(in the rows, 128 means zero)
Turns, then the turns between two rows, first turn first; the first pair answered
K (before -> after):
131, 120, 126, 140, 128, 113, 129, 112, 137, 124, 130, 143, 125, 130, 141, 149, 127, 137, 144 -> 113, 135, 134, 119, 111, 130, 111, 131, 135, 115, 136, 137, 121, 145, 125, 118, 133, 140, 130
119, 145, 125, 151, 113, 124, 120, 117, 128, 142, 129, 174, 142, 118, 142, 150, 133, 143, 128 -> 111, 156, 132, 120, 95, 139, 120, 144, 114, 130, 117, 152, 140, 129, 116, 105, 137, 138, 114
131, 129, 123, 141, 130, 122, 133, 116, 129, 135, 128, 141, 137, 122, 135, 134, 133, 132, 133 -> 120, 137, 128, 128, 119, 134, 118, 127, 132, 129, 134, 141, 133, 132, 126, 116, 138, 137, 126
118, 136, 132, 127, 135, 137, 136, 132, 126, 111, 123, 118, 121, 134, 113, 127, 131, 120, 122 -> 126, 131, 128, 138, 144, 130, 142, 124, 127, 115, 123, 123, 122, 129, 121, 143, 127, 119, 129
G (before -> after):
134, 132, 136, 126, 139, 116, 138, 130, 105, 113, 127, 121, 129, 134, 117, 118, 135, 134, 126 -> 134, 133, 138, 122, 133, 121, 132, 136, 109, 116, 132, 110, 125, 131, 115, 113, 131, 134, 120
131, 150, 138, 119, 128, 122, 119, 119, 149, 134, 166, 111, 120, 102, 148, 111, 101, 124, 103 -> 147, 154, 134, 134, 118, 128, 125, 112, 132, 162, 144, 138, 140, 108, 169, 111, 124, 130, 118
113, 134, 130, 130, 125, 132, 112, 138, 133, 121, 133, 136, 125, 124, 115, 130, 128, 131, 123 -> 114, 138, 131, 132, 117, 136, 111, 139, 133, 131, 129, 139, 129, 124, 121, 125, 131, 133, 124
M (before -> after):
142, 125, 115, 113, 109, 109, 154, 120, 104, 142, 101, 123, 137, 125, 132, 133, 123, 133, 134 -> 131, 135, 113, 124, 104, 109, 140, 125, 103, 146, 104, 148, 144, 119, 128, 133, 129, 141, 139
134, 123, 133, 117, 121, 140, 123, 125, 125, 128, 118, 137, 131, 143, 142, 121, 140, 132, 124 -> 128, 130, 133, 118, 115, 141, 115, 133, 126, 130, 119, 136, 133, 137, 135, 116, 137, 133, 121
155, 113, 131, 123, 132, 136, 154, 115, 127, 126, 111, 121, 117, 153, 138, 119, 137, 124, 132 -> 125, 137, 131, 141, 121, 138, 120, 135, 125, 137, 120, 168, 135, 140, 127, 119, 150, 141, 140
Then:
(two turns a pair)
156, 120, 130, 118, 140, 122, 147, 111, 114, 117, 108, 133, 115, 139, 135, 130, 130, 122, 138 -> 132, 144, 131, 126, 125, 122, 121, 141, 110, 129, 105, 158, 132, 119, 112, 114, 137, 127, 140	M K
126, 115, 122, 132, 147, 133, 142, 124, 134, 147, 128, 101, 110, 112, 147, 140, 99, 122, 128 -> 111, 122, 126, 133, 145, 143, 121, 121, 142, 141, 149, 118, 104, 130, 157, 143, 108, 138, 127	K M
150, 111, 127, 125, 142, 112, 152, 115, 124, 120, 129, 112, 116, 119, 135, 152, 114, 126, 130 -> 114, 131, 130, 137, 137, 110, 113, 136, 135, 119, 151, 141, 123, 104, 117, 150, 114, 140, 129	M G
125, 121, 123, 122, 154, 123, 142, 123, 122, 118, 128, 139, 122, 139, 143, 135, 131, 116, 135 -> 127, 129, 130, 114, 133, 140, 125, 134, 135, 139, 134, 108, 122, 134, 153, 114, 125, 118, 121	G G
120, 116, 131, 125, 130, 132, 121, 132, 123, 116, 128, 139, 133, 160, 132, 123, 134, 130, 139 -> 113, 120, 132, 121, 129, 134, 116, 140, 129, 112, 134, 129, 131, 151, 124, 117, 124, 129, 132	G M
147, 133, 138, 127, 114, 147, 117, 122, 137, 133, 131, 113, 126, 153, 133, 115, 129, 141, 129 -> 143, 129, 132, 138, 129, 137, 124, 111, 128, 122, 127, 144, 129, 160, 131, 132, 135, 143, 141	M G
132, 110, 125, 141, 141, 129, 146, 122, 115, 114, 131, 140, 118, 140, 134, 154, 136, 125, 142 -> 125, 119, 133, 118, 126, 139, 142, 143, 105, 106, 121, 124, 115, 147, 116, 119, 140, 121, 131	K K
116, 140, 135, 115, 133, 132, 121, 144, 132, 109, 128, 154, 133, 137, 127, 117, 147, 144, 128 -> 137, 125, 126, 132, 149, 115, 143, 128, 131, 117, 119, 154, 138, 122, 138, 144, 139, 137, 140	K K
132, 126, 124, 109, 145, 125, 148, 127, 120, 96, 134, 114, 112, 141, 99, 110, 148, 118, 121 -> 118, 131, 126, 128, 148, 128, 122, 117, 141, 104, 166, 141, 111, 147, 122, 136, 153, 139, 128	K K
124, 130, 127, 131, 131, 120, 136, 121, 111, 111, 119, 156, 132, 141, 122, 135, 137, 133, 141 -> 115, 140, 134, 118, 117, 128, 125, 145, 118, 113, 121, 125, 129, 128, 104, 109, 127, 127, 123	K M
120, 108, 124, 145, 164, 110, 136, 95, 140, 96, 127, 150, 132, 147, 148, 176, 132, 117, 146 -> 126, 110, 134, 112, 144, 116, 142, 127, 151, 99, 121, 68, 123, 120, 123, 137, 101, 93, 117	M M
111, 132, 133, 113, 143, 140, 128, 123, 150, 97, 162, 152, 125, 152, 117, 135, 128, 148, 116 -> 148, 125, 131, 95, 129, 139, 164, 133, 128, 116, 118, 99, 136, 134, 109, 104, 117, 120, 109	G K
124, 119, 127, 108, 129, 132, 135, 121, 115, 109, 122, 130, 122, 152, 125, 116, 139, 125, 127 -> 130, 120, 122, 119, 132, 121, 145, 124, 107, 117, 111, 140, 133, 134, 119, 123, 138, 121, 132	M K
96, 120, 139, 116, 117, 145, 122, 137, 136, 91, 142, 129, 119, 148, 124, 104, 136, 147, 118 -> 111, 115, 126, 144, 135, 122, 145, 123, 111, 101, 115, 171, 139, 131, 120, 129, 144, 142, 140	K M
118, 128, 124, 137, 117, 120, 129, 155, 142, 117, 125, 100, 125, 87, 106, 116, 109, 115, 120 -> 131, 127, 121, 158, 114, 119, 123, 144, 150, 144, 129, 108, 134, 80, 135, 133, 112, 120, 128	K G
118, 128, 117, 130, 115, 135, 123, 137, 128, 135, 127, 100, 121, 119, 127, 144, 123, 111, 128 -> 122, 123, 114, 139, 122, 133, 126, 123, 128, 135, 130, 116, 119, 128, 141, 161, 128, 117, 135	K M
138, 131, 119, 126, 111, 114, 136, 132, 129, 137, 119, 129, 132, 118, 122, 125, 113, 128, 133 -> 132, 131, 118, 133, 117, 114, 128, 126, 137, 133, 132, 142, 130, 120, 127, 136, 115, 135, 136	K G
135, 123, 126, 122, 122, 109, 117, 113, 136, 129, 145, 141, 118, 120, 113, 145, 127, 130, 112 -> 143, 122, 124, 113, 121, 109, 132, 117, 127, 126, 130, 125, 120, 119, 103, 134, 124, 122, 109	K K
127, 142, 119, 134, 133, 112, 121, 136, 109, 103, 111, 151, 124, 130, 104, 120, 140, 118, 143 -> 135, 127, 119, 120, 143, 112, 131, 123, 119, 89, 120, 122, 106, 141, 113, 126, 130, 112, 136	G M
136, 129, 129, 106, 137, 124, 153, 123, 141, 125, 136, 82, 120, 130, 120, 127, 114, 110, 116 -> 155, 134, 122, 123, 131, 128, 160, 110, 117, 154, 109, 122, 145, 137, 144, 131, 140, 116, 136	G G
148, 125, 117, 172, 110, 124, 102, 113, 159, 176, 147, 122, 124, 107, 143, 137, 116, 126, 150 -> 137, 110, 111, 170, 141, 101, 118, 106, 155, 138, 153, 136, 109, 110, 118, 161, 107, 120, 157	G G
117, 139, 136, 129, 102, 139, 102, 130, 137, 141, 141, 138, 128, 137, 127, 111, 132, 141, 127 -> 147, 119, 125, 130, 119, 126, 148, 108, 110, 135, 105, 142, 131, 143, 129, 124, 137, 123, 142	K M
123, 119, 126, 130, 132, 120, 146, 121, 119, 118, 128, 129, 119, 137, 139, 126, 123, 127, 127 -> 113, 129, 127, 132, 124, 124, 138, 136, 115, 122, 123, 139, 129, 127, 125, 113, 125, 129, 127	M K
121, 139, 126, 139, 120, 133, 111, 134, 139, 142, 133, 133, 136, 122, 133, 127, 136, 134, 126 -> 119, 141, 125, 129, 120, 132, 120, 140, 124, 131, 119, 137, 138, 127, 118, 114, 141, 128, 126	G K
95, 145, 141, 103, 119, 150, 91, 147, 134, 123, 149, 136, 115, 140, 117, 96, 134, 144, 118 -> 138, 119, 119, 131, 154, 115, 151, 110, 95, 125, 97, 171, 134, 134, 124, 134, 144, 127, 154	K M
133, 136, 132, 129, 113, 134, 124, 144, 127, 140, 131, 114, 135, 122, 134, 125, 124, 133, 118 -> 143, 120, 127, 130, 132, 127, 144, 123, 121, 126, 127, 123, 126, 139, 141, 143, 128, 132, 128	M G
133, 124, 123, 138, 126, 135, 118, 124, 141, 135, 143, 144, 123, 140, 151, 125, 136, 130, 137 -> 135, 131, 123, 141, 121, 134, 120, 133, 132, 145, 129, 150, 135, 132, 145, 116, 139, 125, 139	M G
124, 135, 134, 132, 112, 144, 115, 133, 135, 142, 134, 110, 128, 130, 137, 119, 131, 129, 119 -> 137, 125, 129, 145, 125, 133, 127, 120, 136, 148, 129, 115, 131, 120, 147, 140, 125, 126, 126	K K
135, 137, 128, 136, 125, 135, 122, 120, 162, 127, 132, 112, 120, 144, 132, 135, 128, 135, 126 -> 130, 143, 127, 137, 122, 135, 115, 126, 163, 130, 133, 116, 123, 140, 127, 133, 128, 136, 123	M M
150, 131, 128, 168, 142, 121, 144, 111, 150, 121, 129, 133, 152, 110, 128, 134, 127, 128, 126 -> 153, 130, 130, 160, 137, 121, 147, 115, 152, 121, 126, 111, 150, 107, 122, 125, 119, 123, 119	M M
140, 107, 119, 151, 154, 108, 144, 101, 136, 128, 134, 138, 130, 119, 139, 169, 121, 126, 142 -> 105, 139, 136, 129, 115, 148, 93, 130, 143, 132, 154, 152, 133, 147, 137, 124, 148, 153, 126	K G
121, 124, 120, 140, 140, 126, 137, 127, 138, 126, 130, 101, 133, 120, 109, 144, 104, 128, 131 -> 119, 122, 122, 139, 141, 130, 129, 120, 145, 122, 143, 107, 127, 134, 118, 150, 108, 137, 130	K M
129, 115, 99, 149, 125, 125, 144, 113, 112, 141, 105, 136, 146, 104, 129, 120, 120, 114, 143 -> 131, 115, 100, 144, 122, 127, 145, 116, 113, 141, 104, 125, 143, 101, 126, 117, 117, 111, 138	M M
152, 131, 122, 133, 111, 146, 137, 126, 116, 150, 106, 125, 143, 137, 161, 117, 146, 135, 134 -> 124, 114, 118, 119, 150, 117, 148, 126, 129, 85, 131, 112, 109, 135, 118, 138, 114, 126, 126	G G
112, 136, 126, 125, 129, 110, 123, 135, 144, 127, 159, 124, 104, 116, 120, 143, 117, 125, 112 -> 133, 141, 128, 117, 107, 124, 132, 145, 128, 155, 129, 104, 119, 112, 128, 116, 125, 116, 109	G K
121, 125, 131, 114, 119, 141, 123, 129, 141, 119, 154, 95, 97, 149, 128, 120, 120, 132, 121 -> 124, 125, 129, 104, 120, 142, 137, 127, 119, 109, 132, 110, 100, 163, 120, 108, 134, 128, 125	M K
136, 118, 135, 124, 139, 133, 139, 120, 125, 134, 138, 145, 111, 135, 147, 159, 130, 131, 141 -> 119, 124, 145, 100, 131, 143, 127, 138, 131, 119, 150, 122, 101, 138, 127, 137, 122, 129, 124	G K
131, 123, 124, 134, 138, 120, 140, 118, 130, 129, 119, 119, 130, 119, 130, 130, 123, 120, 130 -> 116, 133, 130, 121, 124, 133, 123, 131, 132, 124, 128, 119, 126, 130, 121, 111, 130, 127, 122	K K
142, 125, 122, 147, 145, 127, 141, 112, 127, 137, 120, 122, 133, 130, 139, 142, 124, 133, 131 -> 130, 136, 131, 121, 128, 143, 133, 133, 120, 127, 116, 109, 131, 141, 120, 106, 132, 133, 117	K K
126, 129, 120, 138, 124, 127, 129, 135, 127, 127, 128, 159, 140, 132, 136, 129, 150, 138, 136 -> 113, 129, 125, 123, 126, 127, 117, 146, 146, 110, 150, 125, 123, 124, 121, 124, 129, 134, 120	G G
116, 124, 120, 156, 145, 106, 130, 130, 124, 124, 123, 171, 140, 107, 121, 161, 123, 126, 146 -> 115, 129, 124, 153, 135, 106, 118, 147, 144, 135, 135, 130, 136, 82, 115, 151, 100, 120, 130	M K
125, 128, 121, 109, 130, 139, 121, 141, 106, 119, 127, 117, 126, 152, 123, 105, 134, 128, 114 -> 117, 133, 118, 116, 129, 138, 113, 143, 105, 122, 129, 138, 131, 151, 122, 111, 139, 135, 118	M M
114, 153, 128, 92, 104, 139, 122, 140, 132, 108, 133, 125, 113, 151, 99, 87, 134, 131, 104 -> 131, 146, 106, 150, 132, 102, 146, 116, 114, 131, 110, 188, 141, 119, 108, 142, 138, 128, 142	K M
128, 137, 118, 116, 133, 131, 113, 149, 141, 126, 132, 112, 111, 126, 118, 129, 119, 138, 119 -> 154, 131, 119, 120, 127, 139, 127, 132, 131, 142, 116, 114, 118, 140, 144, 127, 131, 138, 126	G M
128, 134, 130, 123, 116, 136, 116, 133, 122, 120, 132, 104, 130, 135, 125, 113, 129, 126, 121 -> 133, 129, 124, 132, 129, 125, 131, 120, 106, 115, 117, 136, 139, 142, 125, 126, 141, 126, 138	G G
135, 121, 116, 127, 135, 117, 163, 130, 118, 110, 100, 137, 130, 117, 113, 135, 127, 116, 135 -> 135, 133, 127, 117, 107, 137, 141, 149, 137, 134, 112, 96, 128, 109, 124, 111, 120, 118, 116	G G
141, 133, 134, 135, 123, 123, 136, 123, 129, 138, 121, 108, 126, 120, 133, 117, 118, 120, 123 -> 126, 142, 135, 133, 117, 132, 117, 129, 137, 136, 138, 117, 125, 128, 137, 112, 124, 133, 120	K K
136, 139, 127, 140, 116, 136, 130, 121, 112, 152, 111, 172, 144, 144, 149, 121, 154, 139, 146 -> 143, 136, 127, 132, 116, 134, 147, 124, 103, 149, 92, 158, 145, 141, 140, 111, 152, 127, 144	K K
142, 122, 136, 129, 131, 153, 137, 114, 133, 139, 134, 110, 106, 148, 156, 145, 155, 126, 131 -> 114, 135, 130, 147, 137, 141, 118, 125, 127, 131, 138, 162, 119, 138, 134, 156, 162, 135, 143	M G
131, 116, 123, 133, 145, 116, 139, 121, 126, 116, 121, 123, 128, 116, 114, 145, 114, 127, 133 -> 109, 135, 129, 134, 132, 124, 112, 137, 130, 116, 132, 143, 131, 119, 107, 133, 122, 139, 129	M K
130, 138, 130, 132, 120, 137, 132, 133, 127, 143, 111, 125, 137, 119, 131, 118, 128, 126, 133 -> 132, 136, 127, 137, 125, 136, 133, 127, 123, 142, 112, 139, 140, 124, 138, 126, 133, 129, 139	M M
114, 123, 126, 122, 118, 116, 119, 135, 118, 126, 141, 131, 132, 104, 110, 122, 102, 126, 119 -> 113, 121, 124, 130, 123, 113, 119, 129, 121, 128, 146, 139, 133, 104, 117, 133, 103, 128, 123	K K
109, 137, 131, 122, 122, 130, 112, 139, 136, 121, 144, 122, 120, 121, 101, 125, 117, 128, 127 -> 114, 129, 126, 133, 135, 125, 118, 117, 131, 117, 145, 153, 119, 136, 117, 145, 131, 136, 141	M M
118, 122, 132, 112, 134, 140, 127, 119, 137, 109, 145, 124, 114, 144, 136, 123, 135, 132, 123 -> 139, 119, 131, 111, 128, 140, 147, 120, 124, 125, 120, 108, 122, 136, 140, 115, 133, 121, 123	G K
151, 122, 135, 116, 123, 138, 131, 145, 106, 156, 102, 137, 131, 150, 128, 87, 137, 119, 108 -> 138, 126, 135, 141, 130, 139, 103, 129, 130, 164, 135, 169, 131, 152, 154, 118, 140, 140, 117	K K
151, 127, 128, 125, 110, 138, 133, 120, 99, 156, 101, 134, 140, 145, 155, 113, 135, 128, 130 -> 148, 129, 132, 117, 106, 141, 130, 129, 101, 158, 101, 121, 139, 136, 148, 103, 128, 124, 124	M M
139, 124, 138, 121, 136, 134, 142, 138, 126, 150, 115, 110, 111, 121, 125, 138, 134, 138, 124 -> 123, 131, 142, 121, 130, 143, 127, 141, 124, 146, 124, 138, 114, 133, 126, 134, 148, 152, 127	M K
132, 117, 131, 133, 109, 105, 135, 113, 102, 125, 131, 121, 121, 104, 120, 146, 134, 111, 136 -> 112, 129, 135, 137, 101, 112, 110, 121, 107, 127, 148, 141, 123, 110, 119, 142, 141, 125, 135	M K
132, 130, 133, 143, 140, 121, 123, 121, 117, 141, 114, 167, 133, 121, 132, 145, 130, 138, 139 -> 135, 130, 137, 122, 128, 128, 135, 138, 103, 131, 94, 146, 133, 123, 110, 111, 130, 126, 131	K K
137, 129, 120, 145, 132, 131, 123, 102, 141, 141, 125, 129, 132, 125, 142, 144, 126, 128, 148 -> 127, 128, 122, 136, 136, 129, 119, 106, 154, 127, 139, 110, 119, 121, 132, 144, 111, 125, 141	G G
133, 133, 130, 131, 156, 153, 114, 92, 135, 137, 137, 151, 134, 137, 158, 127, 120, 148, 132 -> 153, 127, 130, 113, 155, 145, 148, 100, 113, 131, 99, 121, 136, 128, 137, 106, 114, 122, 129	K K
131, 114, 123, 123, 150, 102, 142, 119, 144, 119, 131, 111, 120, 112, 118, 152, 93, 120, 117 -> 111, 130, 133, 100, 129, 121, 122, 139, 144, 110, 139, 106, 115, 126, 103, 117, 101, 128, 103	K K
136, 130, 130, 138, 126, 131, 128, 134, 131, 141, 127, 119, 134, 126, 137, 127, 131, 124, 133 -> 124, 133, 130, 137, 129, 133, 119, 135, 130, 132, 135, 135, 132, 135, 133, 127, 138, 132, 134	G K
138, 120, 124, 151, 134, 106, 114, 134, 149, 176, 124, 122, 137, 67, 134, 158, 102, 117, 142 -> 152, 98, 136, 105, 137, 130, 134, 112, 159, 145, 135, 67, 100, 118, 153, 140, 104, 113, 120	K M
107, 146, 128, 136, 133, 119, 100, 137, 136, 140, 182, 155, 120, 117, 133, 141, 123, 140, 136 -> 147, 118, 126, 100, 146, 120, 164, 113, 100, 108, 138, 121, 104, 156, 131, 123, 132, 115, 136	K M
132, 128, 135, 116, 114, 143, 126, 133, 144, 141, 136, 97, 124, 129, 132, 112, 128, 124, 120 -> 136, 122, 126, 144, 130, 130, 131, 115, 138, 148, 133, 145, 135, 127, 147, 146, 140, 132, 142	K M
